A single turn carries every row of the set below to another of its rows. Some are shown first; where does it send the rows asked next?
nep: [ -1   0  -5 -19 -47   8 -17  13  42   9 -15 -15  12  24  20   0   8]
noga: [ 13 -10  -4 -42 -18  10 -21  24  -5  25 -43   5  13  -5 -14  13  -7]
vipo: [-28 -16 -16  -7  -5 -10 -44 -19   1 -20  17  18   1   3  13  14  10]
pesod: [  3 -18  23 -24 -38   6 -13  31 -12  19 -33  21  42   5  24  45   6]
Denab: [  6 -33 -15 -12 -14  18 -54 -14  10 -38  -3   5  38  28  37  23   6]
musor: [ -8 -13   8 -25 -29   0  -8  40 -13  23 -36  31  22   8   5  33  16]
dut: [-18 -20  -4   4 -11  12 -48  -1  -5 -29   8   0  15  31  42  19  10]
Modu: [-30  -4 -12  -4   3   1 -27   1  17   6 -29  10  -9   2   6  48   2]
nota: [  9  -9  -9 -20 -36   1 -17  23  45  -6 -22  10  27  31  -3  -6  22]
paseg: [ 19 -23 -14 -17 -15   6 -15  16  -5 -11  -6  -3  42  54   6  30  47]
deno: [ 36 -28  18 -10 -35 -24 -22   8   2   7  12  33  27  10   6   4  12]
geko: [ 14 -31  -9 -14   5 -10 -37 -24   3  10 -18  29   8 -15   4  53 -10]
tif: [  2 -23  -9 -12   3   1 -56 -12   5 -43   5   5  31  14   7   9  -1]
guniz: [ 13 -18 -17 -14 -13   8 -21  11 -20  11   3 -20   8  48  14  21  40]
Dom: [-11 -10   1   8   3  21 -34  21  17 -13 -41   3  17  31  21  51   2]
fid: [ 19 -18   4 -18 -12 -16 -13   7  -8 -21   8  -3  58  29  -7  37  32]
pali: [ 47 -29  10  -8 -34  -1 -32  11   0  20   5  11  11  24  20  -7   7]
pulu: [ 26 -20  22 -10 -45 -15 -23  -5   2  24  18   9  12   3  30  12  -1]
lasu: [ -5 -30 -27 -26  -7  -5 -48 -29  14 -28   5  21  26   2   9  17   9]
tov: [  8  -6  24 -29 -33   9 -19  29  -4  10 -37  -4  44   0  15  37 -13]
Vive: [  7 -22  -6 -37 -24   4 -15  26 -13  32 -37  29   9   1  -6  20  11]
zesib: [  1 -10 -25 -32 -24   3 -14 -14  -6  22   3 -30   3  24  16  25  29]
Buva: [-25 -28 -21 -10 -22   7 -42 -21   4 -14   7  18   7  17  44  28  21]
Rusor: [ 26 -14  12 -42 -27  13 -25  16  -5  21 -38  -4  34  -7   4  25 -19]
kuz: [  9  -9  -6 -37 -23 -21 -10 -19   8 -12  10 -14  52   5  -6  42  23]
pif: [  0  -3  -7 -31 -21 -19 -14 -23  -7  13  19 -28  19   1   1  34  15]
muge: [  6 -34  -4   5  -6  11 -35  -5  -8  19 -22  23  -1  16  38  59   4]
gafik: [-11   0   4 -23 -48 -15  -7  10  47  -1  -8  10  29   9   7  11  15]
gifol: [ -1  -9  -4 -10  14   0 -34   2  27 -21 -35   7  28   1 -14  46 -12]
vebu: [ 33 -39   5  -3   5  10 -44  -4   3  -8 -29  21  36  13  18  56  -8]

Dom goes to muge
paseg goes to guniz
dut goes to Buva
Now find these:
pesod goes to musor
pulu goes to gafik

A single turn carries every row of the set below to another of its rows. Some are shown first; where does it send the rows asked next?
Soku: [-13  21   5   1 -22  21  27 -48   9   7   8  -5   5  20  -6   7   3 -21
 -19   0 -13 -17  17  13   0  -8 -30  -7  13  18  -9  -2 -43]
finad: [  9  29 -22   8 -22  -5   8  -2   1 -11  24 -16 -12   6 -15  21  -3  29
  -1  16 -17  -3  -6  15 -17 -15  -8 -20 -28  -8  39  -9 -48]
Vefum: [ 19  10   9   9 -10  15 -13 -36   0  15  12  -5   1  17 -45  24  11  -8
  -9 -30  -9  -1   1 -27 -24 -11  -3 -10 -12 -23  12 -36  -6]
Zipa: [ 13 -17  -1   5   2   5   5 -12   2  -9  -5  -8   1   2  -3  -8   0 -15
  15   2  15 -15  61   2   5  14 -10   6   2  -6  -5  15  19]
mepo: [ -1  17 -27  33 -11  12 -20 -28   1  15   8 -27  -2  15 -16  26  23  10
   3   6 -18  -2 -14  17  -5 -14   6 -19 -10 -10  38 -14 -23]
Tuzos: [  6 -22  -1  11  40  -5  13 -16 -21  20  15  12 -29  -3 -23  46  10  13
  34  13 -16  -2   3 -12 -22  -3  24  17 -29   3  13  -5 -10]
Bef: [ 14   7  14  -8  -1 -25  21  35   1 -29  29  27   6   9  15   0   6 -41
  15   9  12   1 -32  -2 -26   5  -3  18  13   4 -11   1 -15]
kevoz: [ 15   8 -16 -12  -8 -27  18 -12  33  10  23   8 -25   7  -4  27   7  32
 -21  -9  -7 -26 -17 -16 -26 -29  10 -14  10  13   3 -10 -30]
dobut: [  5  -6  11   3  -4  -5  -1  17 -13 -24  16  16  11  23  16   9  23 -53
  25   2  10   2 -21  -5 -10   0  -3  19  30  11  -9  -3   4]
povi: [ -6  12  -2  -9  26 -23  25  -5  36  -5  22   0  -3  -8  17  17 -43  -5
  13  13  -1 -16  18  -5  -8   0  18  20 -20 -15  -1  19 -12]
Veb: [ -8  -2  13  14 -20  -9 -10   5  33 -15  -4  12  23  14  16  -6  17   5
 -13 -23  34 -17 -20  21  13   0  -9  11   4  23 -13  -8 -14]
zap: [  6   1  21  14  14 -21   2  21 -15 -17  29  24  -6  26  -8   7  20 -37
  17   1  -5   2 -41  -5 -22   2  20  31  11   6   6  -6   1]
Zatan: [ 19  23 -25   2 -30  22   0 -15  -3   2   7 -15   5  -9  17  33  15  -2
   7   2  -1  -2  11  11   2 -14 -15 -32  -1  -4  32 -17 -43]
tus: [-19 -22  35  21 -19   6 -11   5 -10 -12   6   6   4  40 -28  11  21   1
  -4  -2   2 -13 -19   2  14 -15  -7  31 -30  25  -8 -27 -21]
zov: [  3 -16 -23  20 -21   9  -2 -17 -18  -4 -20   2   3  13  -9 -11   6 -16
  25   2   5  -8  53  -8  -6  -3  -7   8   2  -3  -6  14  17]
Teve: [ -5  24 -17  -6  20 -16  20 -20  34 -13   8  15   7 -18  23   9 -37  -7
  20   4  10  -5   8   4 -21   1   3  17 -13 -14  -4  29 -25]
beniz: [  0  -2  48  -9  -3 -10   7  13  18 -10  14  26   3   0   9  31  -4   7
   1 -26  15  -4 -35   1   2   0  16  13 -27   5   4 -32 -32]
Nim: [ 13 -27  -1   9  45  -3  -4 -14  -3  20  21  -7 -18  -4 -22  36  16  -2
  25  13  -9 -21  14 -22  -3  -5  18  29 -29   1   4  -1  10]

Veb goes to beniz
Vefum goes to Soku
Zipa goes to povi
Now find these:
mepo goes to Zatan
Bef goes to zap
Teve goes to Tuzos

